One turn moves every row onto another: examples first, then more rows asked
K512: [-24  23 -46 -44  -3  -5 -30  -9  12 -45   5  12 -12  11]
K256: [ -4  29 -52  -2 -25  20  15 -20 -12 -11  -8  21   0 -17]
K46: [-12  12  39   2   4  13  -5  -1  -6 -54   5  11   2 -33]
K218: [-17  16  37   7  -3   2   3   1 -23 -55  -3  -3  -5 -23]
K821: [ -6   2  19  10  -6 -38  16  10 -20 -37  14  28  -2 -31]
K167: [  0   9  -1 -42  -8  47  35   5  -4 -43   7  12 -10 -15]
K628: [-10   8  22 -12  14 -24 -34   9 -13 -50   4  47 -10  -5]
K518: [-25  26 -46 -43  -7  -7 -29 -10   9 -45   3  12 -13  15]
K493: [-25  21 -47 -42  -2  -7 -30  -6  10 -45   4   8 -12  11]
K931: [-15  15  20  -7   4 -35 -27   9 -28 -51  -3  35 -17   5]
K267: [-37   3 -25   0 -34   1 -14  -3 -26 -24   9  48  -5 -55]
K924: [-49   7 -15 -50  -4   2  14  27  -2  13   6  35  -5   2]
K958: [-40   9 -27   3 -41  -7  -9  -3 -39 -26   3  38 -10 -46]
K396: [-51  16 -13 -48 -14  -1  16  22  -8  14   2  36  -7  10]
K643: [  1  22   2 -43 -20  46  35  -4  -5 -41   3  22 -11  -5]
K64: [ 14   7  -7 -26 -27  12  15 -11  12  23  18  18 -12  -1]
K155: [-37  12 -24   0 -43  -2 -13  -8 -32 -23   6  50  -6 -47]
K109: [-32   3  12 -69 -18  23   4  24   6 -33   8   1  -8   6]
K534: [-30  10  15 -71 -24  25   2  18   9 -32   8  13  -6   9]
K838: [ -7  22 -55   1 -18  16  18 -13 -19 -12  -8   6  -3 -21]
K357: [ 11  -7 -11 -24 -14  11  15   1  10  21  20   3 -12 -10]
K740: [-14   5  19  -9  15 -31 -29  14 -23 -52   1  33 -14  -5]
K673: [-48  14 -13 -50 -11   3  13  22  -1  15   5  40  -5   5]
K373: [  9  11  -8 -22 -34   3  21  -8  -3  21  11   5 -18   8]
K470: [ -5  11  -5 -39 -11  39  40   8 -17 -44   1  -3 -16  -8]
K486: [ -2  21 -52  -4 -15  27  11 -18  -2 -10  -4  25   4 -26]
K536: [ -2   2  22   6  -4 -30  11   6  -7 -35  19  44   3 -36]
K164: [-10  27  44   1 -10  13  -5 -12  -4 -52   2  27   2 -24]
K765: [ -4  24  -1 -39 -24  38  41  -1 -19 -42  -2   8 -16   1]
K425: [-26  23 -47 -42  -5  -9 -28  -8   7 -45   2   7 -13  15]
K276: [-34   9  12 -68 -25  17   7  22  -3 -34   4  -4 -11  13]
K634: [-10   5 -11 -35 -22 -16 -63   2 -19 -13   5  26  -5 -27]
K954: [-12  19  23 -10   4 -28 -31   3 -19 -50   0  49 -12   4]
K764: [-11  15  -9 -34 -34 -20 -61  -4 -24 -13   1  29  -7 -17]
K461: [-14  32  42   6 -18   3   1 -11 -22 -53  -5  13  -4 -13]
K134: [ -2  16  25   7 -18 -32  12  -3 -10 -34  15  51   2 -25]
K695: [  7  -2 -13 -21 -21   2  22   2  -4  20  14  -9 -18   0]
K57: [ -5  13 -55  -2  -9  24  13  -9  -8 -12  -4  11   3 -30]
K960: [-39   0 -28   2 -32  -5 -12   2 -34 -25   7  36  -9 -54]
K703: [-51  10 -15 -48  -8  -2  17  27  -9  14   3  29  -8   6]
K112: [-14  12 -11 -31 -32 -26 -57   2 -34 -14  -3  15 -11 -16]
K746: [ -6  15  22  10 -20 -41  18   2 -24 -36  11  35  -3 -20]
K783: [-32  16  15 -69 -32  19   6  16   2 -33   3   8  -9  17]
K785: [-13   2 -14 -32 -21 -22 -60   8 -28 -15   3  12  -9 -25]

K740 moves to K628
K167 moves to K643
Now find these:
K673 moves to K396
K267 moves to K155
K112 moves to K785
K534 moves to K783
K821 moves to K536
K357 moves to K64
K512 moves to K518
K838 moves to K57
K164 moves to K461

One turn moves every row onto another: examples first, then more rows asked
K798: [ -4 -18 -64   7  15  18  -1   1  42 -48  35 -10  -3   6 -20  -5   3 -21
   7 -20  24  51  -1 -43  24 -26  -7  24   4 -20  44  -7  14  -4  23  21
  12 -39  60]
K258: [ -7  25   8  24   6   9  -6   6  -8 -24  56 -22  15 -13  -5 -19 -10 -22
  -3  -8  20  49  14 -14  -5 -15  22 -17  28  16 -17  11  30  44 -11  -7
   7   9  25]
K415: [  7  13  -9   5   5   8 -22  21 -14  -1   1  40  -3   0  28 -11 -16 -29
  40   8  26  47  37  -6  -5 -25  23  14  16  12  49  13  39   2  45  21
   8 -21  30]
K451: [  0 -10 -16  -4 -24   9  45  -7 -11  11   5   4   6   8  17  23  20 -45
 -21  -9  25  32  18  -1   6 -13   3   2  -9  -4  31  14   4  10   0  78
  18 -22  35]
K645: [-18  12 -17 -11  16  32   9 -10  44 -19  48  31 -16  -8  22  -9   2 -74
 -18 -37  10  19  10  -5  11 -16 -27   0  44   6  -3  39  11  12   4  36
  29 -13  20]
K672: [ 16   6 -17 -36  -1  44 -37 -19 -11 -19  47  31 -26  27 -19 -24 -11   8
 -18  -3  11  45   2  13  24  -3  18  22  43 -10   2   1   8   1  38 -17
  31 -12  41]
K274: [-22   8  -6  -1 -33  49  -1 -13 -24 -17  -8   1 -22 -26  -3  27   8 -59
  -8  18   6  40  26 -15  12 -10  27   7  51   8 -11   8  34  -1   1  15
   2 -57  52]
K930: [-12 -13 -24 -20 -12  14 -26   9 -23 -34  47  -7  14  -5  27 -22 -48  13
   7 -23  23  25  10 -19  16  -2 -18  11  27   1  26 -33  45  18   1  34
   6   4  57]
K503: [-19  17 -23 -24   2  30 -14   9   8 -46  24 -30 -45 -20   5 -11 -11 -13
 -21  -3  17  14 -22 -40  31  -6  -6  16   3   9  17  29  15  15  -5  33
  30   4  32]
K788: [-20 -42 -14 -14 -15  12  16   7   8 -47 -34  28  15 -19  14  14  13   1
 -24 -10   4  60  15  26  27 -11 -10  25  48 -26  20  17   5   2  31 -14
  20 -31  55]
K929: [  4 -43 -29 -17  -5  28 -12 -30  19  -5  12  18  -7  22   4 -26 -28 -26
 -41 -38  -4  26  14   9   9   8   6  12  31  24  -8  17  17 -11  25 -25
  14 -18  37]
K887: [-12 -13   0 -15  -9   6  11  14 -25 -45 -21  -6  -4 -25  39  13  22 -21
 -38   7  -4  51  15  -8  -5 -12   4  -2  69 -36  11  39  30  14  11  35
   4 -27  54]
K771: [ -5  16  12   2 -24  -9   3   4  -4 -31  20  22   2 -11 -22 -10  -9  -1
 -19  -2 -10  40 -24   2  -1 -23  17  -7  -5   3  18 -25  38 -45   2  34
  22 -14  19]
K159: [-14 -33 -33 -16  -1  19  -9   6  19 -38  39 -21 -19  28   3 -22  -3  13
   5  -9  41  19   0 -25   8 -12  54 -14  29  18  17   0  24  -3  17  54
   8  15  41]
K122: [-36  10 -28 -32  12  -2   0  11 -16 -13 -17   6 -24   2  39 -15   8   4
  -3 -17  34  51  -1  18  -8   9  29   6  68 -15  15  30   8  33  -9  -1
  37 -12  36]
K119: [ -3  -6 -22   4  -7   2  -2  -1  14 -54  18  -5 -15   4   6  51   3 -49
  -4 -12  17  45  13  -2  21 -24   2   2  52  21 -51  10  32  -1   7 -15
  37 -58  48]
K28: [-13  -5 -27 -16 -22  12 -24  -1  26 -32  25   6  16   9   7  -9  39  22
  30 -14  25  50  21   5  29 -66   3  15  -2  36  -9  -2  -3   3   4  11
  18 -14  33]
K899: [ 30   1  -7 -20 -39 -26  -9  19  22  -5  42  25 -13  -8 -14   4  14  -9
  11   2  17  20   3  37  22 -12  19 -22  35  33  11 -10  12 -10  19  20
  10 -54  19]
K471: [-16  -4   7  -5 -23   8 -41  -6  -1   2  35  -3 -21   1  20  -9 -27   4
  16 -13  25  64  18   4  -4 -39   0   6  69 -17  -9  26  14   4 -13  66
  57 -21  29]
K922: [  6   4 -37  16 -20  -1 -18 -19  35  -9  53  24   0 -20 -15   4  -4   0
 -18 -18   6  29  -5   7  21 -24 -16 -29 -10  -8  31 -13  22 -21  20  21
  39  14  19]
K252: [-16  14  -2  -4 -22  -3  18  10  17 -11 -13  55 -23 -30  19   5   7 -58
 -19 -19   9  28 -10  19   5 -10 -10  12  71  -9  19 -20  10   3  30  26
  30 -32  20]
K168: [-10   0 -90  -6 -31  17  25   4  -4  -7  20 -27 -11  -9 -26   6  13  -2
   6  12  33  39  12  -8   0 -34  14  35  28 -22   8 -16  27   1  18  -7
  24 -14  20]
K76: [ -9 -21   0  -8 -35   9 -35  -4  21 -36  18  20  -1   6  34   1   9 -18
  13  21  -5  57 -13 -26  26   2  29  10  11 -39  15  18  23 -39  40  36
  37 -15  43]
K113: [-16 -24   4   6 -17  10  16   0  10 -57  18  -7  -6 -10   6  14 -46 -36
  23  -8  11  41   2  -2  24 -25  -1   8  19  -4  74   2  25  17  -4  50
  34   2  47]
K453: [ -1  11 -19 -37 -12  10 -24 -32  -6   1  52  28  -4  19 -10  15   7 -32
  -3 -23  -2  19   4  -3 -19 -52  17  -6  63  19  -4 -21  11  44  11   3
  26 -25  46]
K300: [-10 -28 -40  -9   5  11 -41   0  45 -18  -2  -2  -1   9   9 -44 -34 -21
  39 -14  23  46 -10   7   7  11   5   4   7  -6  22  -5  25  14  -6  22
  18 -12  36]
K30: [-14 -22 -15   9  -2  12  11   8  22 -60  -8   0 -13 -12  -1 -15  26 -24
 -38  -4  12  52   6  -5  14 -28  -5   9  81 -33 -40  21  -5   1  16   8
  19 -18  42]
K551: [  0 -14  -3  -5 -12   9  -4   1   1  80  21  -3  -4 -11   0   9 -20 -15
  12 -10  20  42   7  -6   9 -33  -5   9  41  13  -4  23  35   7  -1  16
  14 -43  35]
K284: [  8  12 -28 -22   7  19  -8 -12  33  -4  78  21   8  -2  26 -21  -4 -61
  -4 -22  -9  29  10 -30  22 -21  12  -8  33   1  25  25  13   8   6  39
  50  14  38]
K22: [ 11 -23 -13 -12 -23  -8 -25   3  -5  -8  44 -10  20  17   8  18   6   3
  17  -6  23  71  17  10  16   7  20 -52  23 -21  38  14   7 -10   3   5
   3 -48  58]
K872: [ -8 -39  -8   0 -21   9  26  -7 -20 -26 -16  12  -8  13  12  -5   5  15
  23 -13  56  49  13  16  27 -35  -1 -17  76 -23  20   3  11 -21   6   0
   5   5  37]
K316: [ 12  -4 -37 -16 -13   5  10  -1   0 -47  32   2   0  -5  19 -62  30   9
 -12  -7  13  61  12   3  -2 -15  -4  13  74 -31   3  -7  36  -4 -14  -9
   4 -44  37]
K337: [  8 -26 -29 -22 -24  14   2  12  23  -7  28 -34 -11  -9   7 -19  46 -26
  15  13  39  47  18  13  21 -41  10  33  71 -26  12  26  11  25  19 -24
  36 -25  47]
K794: [ -9 -27 -43 -24 -23   7  25   0 -10 -30  32 -11  -1  -8  16  19  16 -61
  73  -6  10  41  11  10  13 -12  14  14  58  -5  36  11  30  18  10   4
  28  -4  30]
K680: [-11 -27 -45 -11 -27   0 -29 -20 -11 -21  12  12  17 -15   5  25   3  -6
 -14 -25  11  50  20  15  -9   7 -15 -47  37  19  24  -3  24  13  -5  42
 -21 -35  66]
K862: [  7 -30 -39 -14 -28  15  28 -11  30  -2  -2  19  -4   6  28  32  54 -37
 -11 -23   4  44 -13  -8   0 -58 -14  -8  61  -1   5  16   4  15  -5  29
   4 -27  48]
K766: [  2  -6 -10 -26 -11   8  62   1   8   4  28  -2  -9 -31  11  19  12 -16
 -65 -11  17  43  -5   9  18  -4  -7   5  35   2 -11   7  40  13  10 -10
   2 -33  36]
K504: [-19  -6 -32 -10  14  33 -15  19  21 -32  59  59  21  -7  16   2  -1 -30
  26 -33 -12  43 -17 -21  -7 -25   2   0  57  24  25  27   8  18   1  23
  30 -24  52]
K890: [ -9 -15 -13  -2  -9  -2  -2   4  -4 -10  10   2  -7  13  14 -22  -9 -25
 -19  -8  21  40  10   7  16  -7   6  10  74  36 -26   0  21 -10  11  94
  44 -27  42]
K468: [ -4  28 -13 -18 -28 -20  -7  24 -16 -18  12 -44 -21 -24  -6  10  25  -7
 -18  13  47  35  13  22  12 -34  18  10  64 -34  16   0  30  24  21   1
  30  -7  37]
K562: [-28 -18 -33  -9 -31  38 -20   9  17 -50  67  13  13  -2  13  21   3  10
  -5  16  -2  68  -9  -1  37 -11  17  17  36 -20  -8  17  -1  27  16  37
  28   8  71]
K105: [ -1  -1 -29   6 -10   8  14  -2  28 -21  32  47   3  -5 -25  21  23  -6
 -50 -20   4  43  -6   4  18 -13 -39  -3   4  17  32 -19  37 -13   8   9
  26  -5  44]
K120: [ -9  -5 -16   8 -17   4 -26  -4   8 -28  37   5  -8 -19  12  23 -52 -22
  -9  -7  25  65   9 -13   7   1   9  10  15 -67 -18  28  21   7  26  21
   5  10  46]
K171: [-17  27 -32 -24 -37 -18 -11  30   6 -25  17  -9 -25 -37   1   5   1 -23
  12 -13   9  32  -1 -27  12 -13   2   7  62   4  13  11  51 -16 -18 -10
  42  23  13]
K856: [ -1   0   0 -22 -35   1 -30  -3   6 -21  -4   0   6 -29   7   8  25 -24
  22  -7  29  39   8   3  10 -39  -5   5  82 -32  53  10  43  11  20 -31
  37  -8  41]
K700: [  5 -22 -19  19 -56  16 -11  24   4 -29  -6  24 -26 -15   0  44  10 -14
  -7 -22  -9  47  25  13  12 -23  15  48  38  24   8  16  29  -1  -4   2
  19 -50  53]
K36: [  3  -8 -35 -12  -2   6  12 -12 -12  31  45   1  -1 -15   9  15   3 -21
   9  -9  25  46  12   7  28  -9   2  12 -18  -6  29   7   7  19  22  74
  35   6  50]
K40: [ -1 -22 -38 -23   6  20  28   6 -15  10  28  -5 -13  -1  11   9 -27 -25
  11  -6  38  41   8  -1   6 -32   0   8 -18  -8 -27  34 -19   7   6  34
  -5 -21  39]

K922 moves to K36
K30 moves to K788
K766 moves to K862
Now find these:
K680 moves to K890
K856 moves to K468
K40 moves to K504
K171 moves to K168
K930 moves to K159
K105 moves to K451
K22 moves to K471
K798 moves to K113
K562 moves to K76
K551 moves to K453
K258 moves to K28
K872 moves to K122
K274 moves to K119

